(in the rows, 128 means zero)
One turn sends every row of this set to another row. A few are shown first. Where does it send the rows asked after them?
moz: [133 150 144 112 110 103 131 115 159 111 114 151 136  99 156 142 107 145
 140 130 112 149 125  98  90 170 111 113 152]
rada: [140  83 138 137 122 119 168 154 105 118 101 102 116  90 117 140 134 150
  98 141 159 127 144 143 119 150 117 143 142]
lasof: [128 153 112 129 132 133 171 106 136 161 131 116 174 130 117  90 101 175
 161 107 135 121 139  96 138 164  88 142 138]
setot: [ 78 151  87 126 168 137 165 102 123 126 119 137 148 118 111 114 122 159
 144 111 132 105 122  95 126 193  94 148 118]
ket: [ 91 118 145 118  98 138 166 139 130 143 142 169 151  96 164 139 122 137
 141 119 106 132 117  81 109 133 129 124 118]
nas: [121 107 137  90 146 151 158 150 147 101 122 107 123 123  95 154 110 124
 106 121 131 106 128 119 114 142 157 140 126]
Dov: [127 132 147  70 140 105 156 106  81 129  98  83 106 109 122 107 123  97
 139 129 120 156 135 150 140 143  96 148 137]
lozol: [ 92 155 153 111 129 128 165 130 105 164 161 146 132  79 121 123 100 114
 130 117 116 136 125 101 146 141 117  76 117]
Taf: [113 140 102 165 143 123 173 129 129 112 129 147 143  98 108 101 115 133
 125 130 133 103 146  97 158 192  88 151 159]
giv: [ 98 156 135 130 117 118 167 137 110 140 120 166 136  90 171 145 118 147
 139 148 138 147 154  93 113 122 131 107 142]
megu: [112 142 104 143  90 123 123 136 134 117 143 135  97 108 138  87 156 145
 137  97 148 154 138 129 142 142 140 177 121]
lamu: [121 138 108  96 118 144 168 136  69 170  84 108 107 115 130 137 125 102
 111 130 158 133 144 148 121 155 103 154 110]
lubiz: [ 97 162 119 125 165 143 173 133 153 107 137 139 119 108 133  60 146 114
 141 141 128 121 127 103 128 174 107 156 148]
Zosir: [113 146 109 101 123  75 162 133  88  88 143  88 104  99 140 124 131 157
 139 106 116 141 120 112 143 143 111 133  94]
dudis: [109 173 105 105 128 101 149 138  97 108  93 126 104 135 150  92 105 134
 122 118 119 166 167 143 133 134  84 144 113]
Nor: [113 149 123 112 108 137 119 119 110 144 146 126 115 114 119 121 138 108
 146 101 189 141 156 110 122 133 161 153 168]
rabuk: [104  96 117 121  92 107 117 148 129 127 138 116 122 127 124  84 133 130
 132  71 123 157 144 106 115 153  69 135 116]
fenak: [122  99 145  75 146 109 146 134  96  85 138  99 115 129 106 151 126 140
 129 121 134 125 134 147 114 136 118 165 128]
zemif: [110 118 140 111 126 147 151 101  84 139 119 133 129 105 133 121 155 146
 114 129 152 112 112 156  94 141 104 171  85]
sal: [ 80 156 128 120 125 158 152 147 137 171 124 153 116  95 127 126 104 113
 128 113 139 156 130 110 144 148 153  98 132]
siviv: [123 133 153  66 134 105 176 106  99 113 134  89 134  94 138 110 110 114
 139 110 103 133 100 113 140 140 141 135 134]
Tebor: [117 169 141 109 151 136 186 130 138 125 123 104 132 138 125  70 115 140
 181 141 134 135 143  85 141 129  98 141 141]
gef: [123 105 114 132 129 121 144 136 166 145  99  89 126 113 114  99 118 152
 119 123 109 144 180 139 122 149  94 103 115]
fid: [106  84 154 112  96 129 142 102  91 166 119 144 126 122 103  93 124 134
 152  79 128 139 141  82 118 142 110 143 139]
Vimel: [120 165 110 109 122 147 164 159 146 137 157  95 147 138 139  94 128 113
 158 113 160 121 129  71 116 161  88 141 142]
nol: [135 118 110 134 113 122 171 149 144 110 141  96 109 103 112 141 126 134
 117 133 108 105 154 131 163 140 133 140  93]
Vik: [131 172 139  96 121 129 129 133 152 134 148 159 111 118  96 141  76 110
 126 111 116 138 138 121 133 172 124 107 138]
Gugad: [126 105 122  84 109 133 117 131 110 164 145 104 112 130 104 114 141 106
 135  89 158 149 154 146 109 159 115 164 151]
Kori: [106 153 108 124 112 145 133 120 116 136 115 119 126 130 131 118 129  88
 117 125 123 114 163 136 127 136  63 137  66]
Bir: [104 159  99 140 123 131 126  87 135 145 129  98 118  86 136 112 170 145
 139 130 148 126 138 138 121 145 119 129  78]
pado: [125  87 144 140 127 132 151 131 134 133  63 118 121  92 108 112 123 136
 103 130 138 139 139  98 103 165 111 109 154]
zuzat: [118 154 150 115 102 122 125 113 136 102 125 183 123 129 131 160 107 128
 156 129 118 128 139  88 100 141 106 139 128]
Det: [134  73 151 114 111 125 165 117  97 184 117 105 121  96  97  91 135 142
 127 112 129 137 143 139 120 148  99 137 125]
vefe: [125 126 144 116 123 125 112 105 117 109 124 110 122  92 140 103 164 112
 122 129 166 149 123 162 104 153 114 172 154]
sor: [134 165 108  87 115 113 175 132  70 146  87 125 124 111 165 120  95 114
 103 119 137 150 147 118 118 168 117 137 153]
Tesa: [121 163 159 129 141 130 123  78 114 122 136 123 138  76 124 100 153 108
 118 147 167 116 127 132 100 137 113 123 131]
dena: [104 169 153 109 128 124 113  94 144 135 117 142 110  96 102 128 103 105
 152 114 125 153 112 102 128 168 104  87 129]
gik: [122 161  98 143 116 144 173 131 120 131  98 109 158 130 128 125  96 118
 157 120 152 118 129  76 162 163  80 154 137]
Zanu: [124 153 136  99 128 148 155 106  80 142 127 168 138 130 120 124 114 123
  91 127 133  96 145 125  85 152  89 146  95]
gusul: [ 87 145 108 112 171 124 171 152 129 103 163 119 116 124 104 108 136 134
 150 125 147 106 147  74 112 173  95 126 137]

zuzat -> giv
megu -> Bir
Now these:
fenak -> rada
lasof -> Vimel
nas -> pado

One turn sends every row of this set to another row. A few are shown first. Where does it send the rows asked after them?
mogan: [127 133 116 133 134 143 107 153 102 193 159 151 124 125 118 132 134 114
 126 184 131 148 140 155 166 116 113 134 120  88]
neb: [125  91 126 144 116 110 107 152 133 156 163 141 149 125 135 111 162  82
 121 139 132 152 122 118 135 155 121  95 164  97]
ditet: [149 171 134 139  99 132 141 155 110 127 130  86 128 151 142 156 151 143
 148 136 120  76 120 159 178 144 139 151 135 103]
Sumu: [116 141  99 136 134 109 119 113  81 144 144 117 128 125 125 137  87 108
 135 112 125 133 164 143 179 168 138 116 164 142]
ronu: [159 115 136 113 115 157 129 154 134 171 124 134 134 164 100 130 119 157
 168  91 147 152 111 167 141 145  92 124 109 129]
pazaf: [113 106 146 111 139 128  98 116  97 116 103 130 132 130 122 136 165 156
 105 110 162 119 106 163 124 134  90 105 147  97]
Napat: [ 99 154 105 113  75 151 134 140 128 129 138 143 108  84 147 135 158 133
 132 101 147 144 135 129 134 107 119 144 149 146]
pova: [102 135 129 109  82 129 141 146  68 140  88 126 121 159 147 130 167 142
 151 142 136 136 146 138 153 167 123  94 126 133]
gurez: [119 119 105 132  88 122 129 126 156 142 161 146 129 119 132 132 104 100
 150 119 130 156 110 162  89 146 108 117 163 133]
voz: [116 140 122 121 113 131  93 147 149 156 131 124 139  82 163 138 108 150
 137 136 129 130 180 144 115 110 120 119 152 107]
mukot: [125 126 122 141 131 112  94 153 133 175 151  99 152  95 147 136 156 101
 124 129 130 106 170 125 122 124 116  81 159 104]
Puso: [107 121 121 125 109 122 121 153 105 173 117 128 140 122 201 130 132 147
 138  90 103 111 139 150 152  95 122 119 124 108]
lon: [172  91 113 138 120 137 134 137 102 170 124 136 110 133 103 104 139 120
 154 111 151 115  86 119 173 136 112 142 121 104]
duler: [162 160 132 132 127 133 148 125 105 174  90 106 149  82 159 127 131 102
 129 148 129 137 113 149 133 132 109 116 132 154]
raso: [135 149  87 137 121 124 108 125 162 173 170 127 132  89 143 130 122 113
 136 131 123 102 138 149 118 122 111 118 181 129]
medeb: [125 137 105 109  90 141 128 128  73 148 128 154 100 149 116 160 113 145
 159 119 127 151 107 188 130 171 119 117 152 134]
Zis: [112 135 121 137 117 140  99 172 119 149 125 106 131  90 134 145 168 133
 119 101 140 176 126 100 152 149 135 112 151  89]
Vete: [131 152 128 120 105 141 122 152  93 132 143 103 148 142 122 171 154 137
 169 132 133  75 111 190 163 121 158 112 119 128]
tob: [160 146 155 127 139 133 112 148  96 123 137 109 123 137 122 166 143 157
 124 124 107  90 106 185 166 140 153 126 138 111]
fatov: [132 173 115 165  98 125 147 144  88 162 116 121 144 167 170 130 125 129
 128 148 125 103 154 144 153 123 131 112 111 130]
Pati: [159 142 154 119 117 134 153 135 109 145 138  97 123 122 112 150 142 147
 133 121 184 132  78 143 151 100  85 131 129 113]
gok: [116 151 107 130 101 136 128 123 137 136 108 121 131 160 141 132 149 162
 130 111 154 128 107 154 142 153  66 151 161  77]
lede: [ 93 131  97 118 141 127 130 140 101 140 120 127 129 130 125 127  99 115
 158 117 106 129 177 159 181 157 134 100 153 144]
Sagu: [101 110 140 130  84 117 134 141 127 140 112 142 142 106 188 116 129 125
 132 132 129 166 148 129 119 124 115 107 131 113]
tozo: [161 148 141 105 114 144 142 166 146 146 114 106 143 154  90 129 170 143
 151 104 162 128  94 144 152 105  97 111 136 114]
Tikip: [149 154 122 120  99 131 109 152 133 151 116 114 121 151  74 130 135  88
 136 125 127 124 167 152  90 132 121 120 128 129]
Zemob: [146 127 124 121 112 132 136 148 107 156 119 127 109 140  95 136 150 149
 142 107 155 125  90 141 161  71 114 117 114  79]
vimo: [107 119  84 121 101 140 115 123 100 147 118 129 160 131 122 138 176 113
 164 112 179 100  85 162 142 128  94 110 155  93]
Puz: [124 118 117 123 114 125 112 139 127 134 158  83 119 103 132 158  85 116
 158 106 142  99 104 159  99 144 114 145 159 132]
Nera: [140 106 160 125 106 130 150 128  94 155 124 104 128 145 129 120 148 138
 143 119 182 120 123 124 145 130  89 117  87 149]
lar: [115 139 120 115 127 125 131 142  90 137 141 118 148 131 135 132 117  96
 144 116 131 126 190 147 186 173 118 118 171 152]
Kap: [ 94 136 104 134 130 141 131 152 138 157 178 115 104 108 109 159 169 110
 126  95 128 146 106 153 123 139  98  91 155 136]
tisa: [159 130 134 143 158 141 110 168 115 127 124 133 126 142 109 111 128 119
 116 176 117  96 128 141 158 158 144 124 156 124]
kog: [122 120 130 116 135 124  78 165 148 154 171 111 160 155 129 109 167 129
 124 135 139 104 129 120 159 151 135 122 162 128]
buzo: [147 120 120 123 116 128 132 144  72 145 133 129 108 143 114 132 166 106
 135 146 133 125 100 136 166 203 114 119 179 120]
Kek: [154 139 125 135 116 156 122 166  82 146 138 128 152 128 120 172  90 100
 164 130 140 109 133 200 116 139 125 113 143 136]

fatov -> Kek
ronu -> lon
Now these:
pazaf -> gok
voz -> raso
Vete -> tob
duler -> Tikip
Sumu -> lar
pova -> medeb
Sagu -> gurez
Puz -> kog
Napat -> Kap
Pati -> tozo

One turn sends every row of this set to another row. A few are shown first. Where does it send the rows asked after them?
biga: [135 145 131  72 153  72 126 103 132 123 113 122  85]
raduv: [125  98 135 156 134 115  79 145  84 135 126 137  82]
dodez: [124  78 138 103 189  83  88 124 133 132  97 130 123]
vorim: [139 116 148 128 131 143  98 107 153 106 137 132 111]
dolu: [113  90 119 115 165  54  87 121 105 110 117 122  55]
sono: [140 110 139 106 149  97 135  79  73 134 105 147  91]
maf: [117 116 101 136 163  59  76 116  98 107 106 129  62]
Figet: [150  78 131 103 176  98 119 122 105  72 136 121 100]
Fetak: [114 118 127 169 153 100  77 130  79 129 108 138  81]
vekug: [108  93 138 155 129 104  93 143  84 131 108 147  71]
Kir: [136 149 132  94 156  80 136  78 109 114 115 130  84]
livez: [131 108 134 107 194  80 121 152 125  83 115 116 111]
Vuv: [112 156 120 155 161  82  78 126 114 109 119 120  72]
num: [133 144 140 126 132 110 156 105  88 122 111 144  93]
taz: [117 113 112 138 177  63  70 111  91 116 110 125  71]
sitis: [137 148 121 100 141  82 145  85 109 104 120 132  80]
Laman: [125 139 157 127 114 120 144 125 109 126 109 146  81]
dulav: [160  85 149  96 173  84 103 127 125  96 141 133 129]
mamop: [120 126 132 114 146 111  70 109 173 106 117 134 107]
nuli: [105 152 133 144 142  84 100 149 134 104 120 121  65]
kol: [144 113 147 104 180  73  93 151 143 101 122 134 132]
fufa: [120 110 134  82 167  89  92 103 164 123  99 138 118]
Felu: [143  84 153 147 155 138  94 131 125 115 136 125 116]
komok: [117 111 117 164 152  88  88 137  76 125  98 142  77]
Nek: [135 110 126 100 142  84 141  84  78 127  99 151  88]
zosam: [135 155 147 125 134 117 144  94  97 124 113 142  94]
Tuzum: [135  79 144  97 137  88 130  99  82 129 105 148  72]
lubok: [149  84 145  93 147  99 129 105  74 141 117 138  90]
Gubi: [117 148 113 163 152  85  91 138 108 102 118 122  69]
nir: [122  94 117 108 178  56  77 130 100 129 118 118  75]
suzu: [105 128 129 119 134 116  92 140 139 106  81 170 118]
Kuzo: [113 138 137 103 169  93 126 151 142  99  87 145 125]
veb: [129 137 137  86 147  70 138 105 132 105 117 120  66]
zaliz: [141  68 122 119 141 121  85 110 103  78 130 148  92]
zuz: [125  96 126 117 115 133  88 111 119  95 102 174 105]
zaf: [135 132 150  99 152  90  99 141 151 111 108 155 140]
sizo: [141  69 156 117 176 116 114 124 114 131 117 129 127]
seb: [133 120 145 121 129 108  72 140 145 109 111 171 131]
fabaz: [150  93 148 113 122 119  81 116 126 105 130 168 128]
pefi: [138 148 149 118 110 131 129 115 116 129 123 142  90]
dupi: [110 159 122 133 142  88  78 142 139 118 125 123  75]
Luf: [160  73 144 119 149 101  73 125 116  96 142 146 119]

veb -> nuli
sizo -> dodez
Now these:
pefi -> raduv
taz -> Kir
fabaz -> Luf
Nek -> maf
Kuzo -> suzu

One turn sends every row of this set to another row. A few are shown first. Where does it send the rows asked after them?
zabov: [137 124  91 137 100  91  88 177 162 143 132 113 121 144 138 162 177 118
 144 113 159 148 121 149  96 147 128  86 125 134]
tik: [ 95 146  85 220 121  99  89 142 107 119 125  82 145 142 133 103 152 174
 140 123 170 155 124 130 122 148 152 144 104 165]
sipo: [113 110  82 169 106  86 142 161 137 151 112  86 119 134 129 116 175 159
 117 142 165 171 132 148 110 129 135 153  88 136]
lazu: [107 139 103 146 117 105  74 135 111 138 162 110 153 146 147 156 173 165
 175 122 156 142  77 149 120 146 137  88 113 159]
muso: [109 177 105 186 124 114 104 146 104 136 138 116 158 106 148  77 134 181
 160 103 121 122 143 101 117 153  98 145  91 128]
zoz: [ 82 131 138 171 130 131 114 140 121  94 113 119 118 102 129 141 153 129
  90 146 126 120 113 114 115 155 108 132 152  98]
Ledo: [ 64 142 124 158 147 112 117 134 145 134 117 132 128 118 155 139 127 151
 138 102 138  82 125 128 133 154 146 133 145  87]
fimid: [124 139 102 144  85 118 117 151 133 148 160 167 103 114 124 131 153  97
 120 118 124 122 141 104 101 127 119  90  97 130]
totil: [101 135 140 162 171 109 142 127 142 124 125 161 124  86 130 132 154 130
 143 119 150 122 136 107 128 117 104 116 143 120]
kofez: [ 86 140 146 190 127  80  80 133  98 166 160 145 144 112 160 154 168 112
 162 109 124 108 112 127 119 179 132 127 125 146]
Pubok: [143 117  89 131 101  87 113 168 151 148 133 103 108 141 147 162 178 123
 149 114 168 150 118 148 111 146 120  91 109 135]
zofe: [100 142  84 206 124 101 100 136 101 104 140  90 147 141 136 101 160 173
 150 123 173 159 106 142 133 138 144 140  95 164]
mif: [ 96 154 139 167  97  80 123 133 136 119 138 113 136 130 135 119 170 126
 118 114 114 152 149 150  87 122 119 175 100  70]
zom: [100 146 129 186  92  74 117 144 129 129 131 115 136 144 141 111 169 124
 105 114 121 149 141 140  84 119 117 172 107  70]
pavol: [116 140 106 132  84 124 107 148 132 124 164 168  97 110 123 128 156 100
 111 113 129 116 146 113 105 132 120 105 102 133]
bunu: [127 124  93 166 109  81 133 164 148 159 105  83 125 131 115 120 170 153
 122 142 157 181 142 131 100 125 131 147  89 131]
fiza: [111 174 103 180 134 110 106 136 110 126 141 116 142  99 161  89 126 183
 154 106 118 122 158 108 118 169 104 144  92 123]
Vinul: [ 99 174 147 165 121 127 129 123 124 113 121 105 110 113 111 139 137 143
 155 117 134 114 122  93 156 121 115 141 121  88]
Diter: [ 88 138 153 183 131  80  80 118  94 165 165 151 125 103 157 155 174 125
 155 116 128 108 127 127 126 170 130 137 124 149]
lele: [103 146 112 158 119 101  68 136 114 143 165 120 154 149 128 150 171 167
 178 119 156 141  91 129 121 133 147  92 120 173]

Pubok -> sipo
Vinul -> Ledo
Now these:
zom -> muso
lele -> zabov
pavol -> mif

One turn sends every row of this set to another row. A few are shown first. Where does it send the rows asked after them?
Buna: [179 147 135 108 120 138 109 127  92  88 111 176 101  95  84  86 121 109
 121 120 158 157 154 126 128 118]
benet: [146 152 160 153 106 109 136 139  48  91 124 163  88 111  91  83 127  95
 135 157 166 141 157 163 119 121]
Rinas: [169 161 153 125 118 113 109 145  68  83 100 171 105 122 120 112  97 103
 160 118 120 148 188 161 113 139]
runi: [143  89 153 145 153  86 128 104  98  64 109 157 131 130 121  61 160  93
  76 125 153 143 186 188 134  99]
kida: [160 133 158 102 145  86 142 124  78  84  85 144 131 139 133 103 111 115
 149 115  89 143 155 148  85 100]
keduf: [ 94  94 154 151 155 122 118 125 121 119 119 194 131 115  87  79 167 133
 142 111 145 179 198 160  79 129]
Bav: [125 121 165 155 134  84 150 122  42  87 114 139 135 156  79  60 147 113
 148 161 131 112 193 170 112 100]
bova: [170 166 185 132 105 119  86 127  77  72 122 198 110 114  84  78 146 110
 139 116 159 166 188 184 125 128]
Guteg: [181 141 197 116 145 113 113 104  95  75 122 191 154 133  83  57 185 136
 140  93 116 149 185 187 118 120]
zof: [106  96 181 138 150 112 117 131 120 132  91 184 121 103  87 109 171 132
 146  91 133 174 182 148  93 125]
Muf: [161 117 152  95 133  83 143 122  78  88  98 137 137 150 133 107 122 121
 151 116  93 131 158 149  86 112]
goroz: [130 140 161 167 145  87 156 135  49  92 111 139 126 149  81  57 140 112
 150 156 131 112 184 175 105  99]
Tokif: [149 125 142  81 115 116 127 117 117  81  98 154 107 145  55  57 152 123
 139  90 123 138 159 132 124  88]
zaka: [125 126 166 160 138  91 159 125  43  86 117 141 130 159  72  58 157 117
 144 158 140 116 182 171 112 114]
Pizul: [145 110 113 141 133  91  81  94  85 113 102 181 138 109 121  68 150 148
 148 104 148 142 227 169 121 139]
Pepi: [174 128 126 149 143 116 101 132  79  74 115 181 119 114 128  91 125  86
 116 136 174 150 186 182 130 141]
bulog: [185 136 189 120 147 110 108 103 103  78 127 189 153 131  88  58 187 131
 140  89 120 136 191 193 124 112]
Bota: [ 94 108 154 136 162 125 142 121 106 135 118 186 107 116  99 101 164 135
 171 110 122 168 180 138  94 120]
vivi: [124 127 177 127  85  75 102  82  78 118  89 190 103  85  89  65 158 125
 147  96 130 167 182 159 125 100]
vigi: [147 121 141  88 126 122 137 121 112  82  88 153 108 142  49  55 145 120
 131  95 120 143 158 122 126  97]
Nabek: [143  88 148 137 159  91 126 107 100  58 100 159 133 140 120  66 163  97
  77 120 158 153 184 186 133 113]
mani: [156 115 103 132 133  97 136  83  95 134 111 186 127  77 112  69 129 119
 154 104 122 132 169 135 104 116]
Tive: [152 133 143  84 128 120 111 123 108  80  82 153 111 137  53  49 147 129
 139  99 129 152 162 129 119  84]
zar: [187 146 185 117 154 111  98 107  99  75 124 187 149 136  96  58 189 138
 142  97 136 150 181 195 114 108]
posi: [ 96  88 166 154 160 105 128 116  97 128 109 194 129 119  99 105 180 111
 162 123 152 172 174 167  90 125]
kov: [119 132 138 158  91  58 117 117  88 122  94 176 112 125 100  86 128 113
 171  89 128 124 207 184 103 129]
Lole: [ 90  82 153 149 146 111 131 145 101 133  98 167 104 116 104  90 162 123
 159 115 129 165 182 167  82 137]
sunu: [144 103 146 150 160  84 124 118 102  66 102 154 120 139 123  64 161  94
  85 122 169 145 176 197 129  96]
luzo: [127 121 135 147 106  65 132  78  77 128 128 174 113 105 113  88 166 130
 128 124 183 138 154 156 111 108]
kapop: [155 123 158 105 140  83 154 124  78  83  96 143 134 155 135 109 122 115
 147 110  89 137 159 156  87 124]

sunu -> Tive
kov -> Pizul
Now these:
Bota -> posi
kapop -> Nabek
Rinas -> Pepi
runi -> Tokif

One turn sends every row of this set to another row. A few are shown first. Where does it send the rows asked after them?
dafo: [126 107 169 111  99 129 152 112 100 144 103  95 122]
rifon: [135 135 194 152  92 142 157 103 124 140 123 106 158]
volo: [ 91 131 133 136 116 123 167 160 142 144 109 120 103]
bofep: [117 142 168 127 107 132 171  83  88 131 105  92 142]
Zifig: [ 98 147 176 134 100 154 142 131 172 121  57  55 159]
Kiruk: [ 97 145 129 152  82 125 167 158 152 139  98 132 123]
fepe: [115 111 142 112 109 150 151 101  90 129 106  79 160]
dotuz: [113 184 130 149 112 116 177  97 134 138  99  90 124]
zag: [ 32 126 148 143 104 147 164 115 142 131  69  82 149]
zuto: [131 132 138 126 108 153 157 104 164 136  38  82 154]
gezir: [ 93 128 151 128 123 122 137  94 106 102  72  97 167]
til: [113 144  89 131 110 150 156 124 131 138 104  65 160]
Lur: [146 137 153 134  97 160 170 109 168 151  53  85 147]
kub: [ 90 137  97 147  89 147 158 154 145 126 103 116 161]
dorir: [ 67 112 173 122 137 146 161 152 117 145  70  96 155]
tam: [104 151 183 136  94 156 154 134 172 130  58  56 152]
seba: [ 92 134 203 146 121 158 179 140 127 161 110 103 159]
tus: [ 71 130 182 143 142 147 143 113 132 124 105 108 179]
gup: [131 129 128 131  98 123 147 138 154 154 108  91 103]
Lezir: [118 112 159 118  95 149 176 148  95 155  70  78 149]
disom: [ 61 116 165 148  80 169 182 139 148 166  94  78 144]
rofi: [ 85 133 101 139 123 153 156 145 137 126 128 103 158]
sakik: [ 88 179 133 157 119 138 194 126 128 135 121 113 138]
roki: [ 88 176 120 162  91 135 182 131 138 126 102 125 154]
kizas: [139 144 151 141 106 155 156  87 173 135  60  90 160]
Godog: [102 155 183 142  96 159 150 124 174 124  68  57 163]
lupa: [ 58 130 178 162  92 149 155 101 167 138 112  99 146]

rifon -> gezir
Kiruk -> roki
dafo -> bofep
Now these:
zuto -> Lur
rofi -> volo
zag -> disom
tam -> Godog
seba -> tus
til -> gup

